(in the rows, 128 means zero)
The rows below fall into families. The same turns and mirrors carry the whole set onto itself and the rows of a family onto each other. For each named row, which other rows are in its family? Write them in the order they are listed.
These 30 rows form 5 families of 6 rows each.
Z578: [148 144 134 105  93 102 152 121 143 146 145 150 151 131]
Z977: [155 125  96 133 121 127 138  89 121 134 155 111 162 116]
Z783: [146 137 135 100  86  92 148 115 143 133 144 148 160 124]
Z99: [147 133  98 139 114 125 137  89 114 136 149  99 157 102]
Z163: [143 127 116 121 118 106 166 129 149 133 132 138 117 100]
Z113: [144 138  88 112 107  97 128 141 131 121 121 116 128  99]
Z866: [145 130 124 120 112 102 157 138 144 123 122 147 130 113]
Z319: [155 140 122 107  84 112 136 101 133 132 159  96 166 115]
Z25: [131 143  91 110 123 117 125 107 109 153 128 124 139  93]
Z98: [148 129 141  98  89 100 152 115 146 133 144 135 155 124]
Z277: [158 138 122 105  86 119 144 102 150 124 154  98 161 120]
Z347: [152 137  89 131 102 123 140  88 116 130 149 103 163 109]
Z794: [144 129  92 138 110 113 137  80 119 132 154 112 159 107]
Z893: [160 129 115 112  84 113 150  98 133 127 153 105 170 125]
Z339: [151 140 141 111  91 105 157 112 139 142 143 144 164 119]
Z879: [141 129  94 122 110 124 135  83 120 143 160 108 158 104]
Z214: [134 137  96 110 119 109 128 140 131 125 128 124 114  93]
Z476: [146 137  88 109 112 106 133 148 123 133 129 110 126 101]
Z106: [141 147  88 112 114 106 135 142 125 128 115 127 130 100]
Z105: [143 142  97 108 108 105 132 147 127 134 115 119 126  95]
Z153: [151 128 126 103  85 109 138  95 139 128 161 108 161 121]
Z639: [154 131 116 112  80 102 140  97 142 119 161 102 170 116]
Z95: [123 150  81 109 111 107 122 102 110 145 132 124 145  99]
Z328: [127 144  85  97 126 121 131 102 110 150 134 121 152  99]
Z842: [127 137  83 110 123 115 121  99 111 146 142 120 137  94]
Z771: [144 124 121 124 113  94 153 126 151 119 129 148 127 101]
Z530: [150 136 132 116  91  99 160 117 143 128 138 145 157 126]
Z759: [141 122 123 112 107  95 148 135 148 125 135 139 120  99]
Z151: [133 152  79 115 115 121 128 114 108 145 135 119 143 100]
Z413: [150 122 131 125 107 101 158 132 150 128 132 139 128  98]

Same family as Z413: Z99, Z319, Z25, Z339, Z105
Same family as Z893: Z866, Z98, Z879, Z214, Z151
Same family as Z530: Z347, Z106, Z153, Z842, Z759

The rows below fall into families. The same turns and mirrors carry the whole set onto itself and the rows of a family onto each other. For each named row, which other rows are in its family? Write them in the order they are listed.
These 18 rows form 3 families of 6 rows each.
Z657: [154 121  98 122 141 124 114 118 109 116 124 130 114 137 132 132 126 116
 111 115]
Z27: [115 112 119 100 142 119 136 146 136 136 118 138 129 144 132 131 129 133
 125 110]
Z532: [114 107 122  95 135 108 136 143 142 120 126 141 119 141 132 133 137 135
 113 109]
Z740: [109 103 127 103 142 118 144 146 139 110 124 132 129 143 146 149 141 138
 126 108]
Z585: [144 129 131 120 116 156 135 115 115 102 152 109 109 115 119 121 141 102
 140 130]
Z927: [129 109 142 134 107 107 119 125 112 116 108 149 130 142 148 156 132 129
 104 123]
Z884: [151 148 128 134 116 155 136 119 123 111 150 115 116 124 120 116 137 101
 134 133]
Z676: [ 95 136 119 110 121 144 150 128 133 136 145 129 134 141 108 118 136 128
 139 132]
Z547: [155 114 119 117 141 118 119 119 116 101 134 119 101 123 139 136 130 119
 119 106]
Z368: [166 112 109 125 133 118 122 126 123 105 128 131 113 132 137 136 133 115
 108 108]
Z818: [ 87 139 133 120 130 139 155 124 135 120 155 118 123 136 127 128 138 133
 142 130]
Z244: [ 95 139 142 107 119 143 150 132 142 127 154 126 120 134 116 117 138 121
 140 132]
Z85: [129 101 139 131 104 119 117 126 106 129  98 145 130 142 131 148 131 130
 109 133]
Z359: [112 143 164 141  93 139 132 117 115 125 135 131 129 136 133 135 130 112
 132 150]
Z819: [125 134 171 154  92 141 138 117 123 132 132 128 123 123 137 132 132 120
 137 132]
Z48: [150 141 122 121 122 158 134 128 107 122 139 115 122 132 121 120 138  88
 141 133]
Z632: [132 103 142 148 101 118 125 111 120 117 110 145 125 134 140 150 132 138
 108 116]
Z930: [115 139 161 141  98 128 125 112 102 147 128 130 124 137 127 125 126 114
 135 146]

Same family as Z27: Z657, Z676, Z85, Z48, Z930
Same family as Z244: Z532, Z927, Z884, Z368, Z359
Same family as Z740: Z585, Z547, Z818, Z819, Z632

The rows below fall into families. The same turns and mirrors carry the whole set onto itself and the rows of a family onto each other. For each named row, which other rows are in its family? Write them in the order they are listed.
These 30 rows form 5 families of 6 rows each.
Z814: [115 119 125 142 119 100 124 139]
Z965: [134 115 115 137 116  83 112 132]
Z805: [162 131 113 129 117 139 139 104]
Z281: [125 108 123 132  97  98 123 131]
Z596: [133 109 108 141 112  92 113 135]
Z441: [125 120 112 136 119  84 119 133]
Z23: [151 128 107 115 126 141 137 101]
Z833: [158 129 109 132 113 138 144  99]
Z925: [128 119 125 130  98  95 117 136]
Z684: [155 133 121 128 138 132 134 100]
Z260: [128 115 111 140 118  87 114 130]
Z503: [117 119 125 130 123  98 118 140]
Z750: [121 109 126 138 123 102 126 141]
Z495: [141 133 118 118 118 142 133  98]
Z287: [127 113 125 134 107  86 121 135]
Z942: [117 122 122 135 112  98 126 141]
Z877: [123 118 125 135  95  93 124 128]
Z864: [151 127 112 132 135 133 142  96]
Z137: [163 135 106 131 116 134 126 100]
Z160: [166 124 110 129 113 135 134  99]
Z646: [144 127 110 122 125 142 144 104]
Z544: [139 130 112 125 122 145 140  99]
Z268: [157 125 107 129 132 128 142  95]
Z241: [157 120 110 124 137 137 137 100]
Z208: [124 119 123 136 113 100 121 146]
Z466: [160 127 115 122 129 133 139  96]
Z168: [125 112 113 130 116  89 115 141]
Z786: [129 120 121 137 100  89 123 135]
Z304: [160 130 106 135 111 135 134  98]
Z507: [149 124 117 122 119 146 140 109]

Same family as Z23: Z805, Z287, Z208, Z466, Z168
Same family as Z925: Z965, Z503, Z160, Z241, Z507
Same family as Z684: Z281, Z596, Z750, Z495, Z137

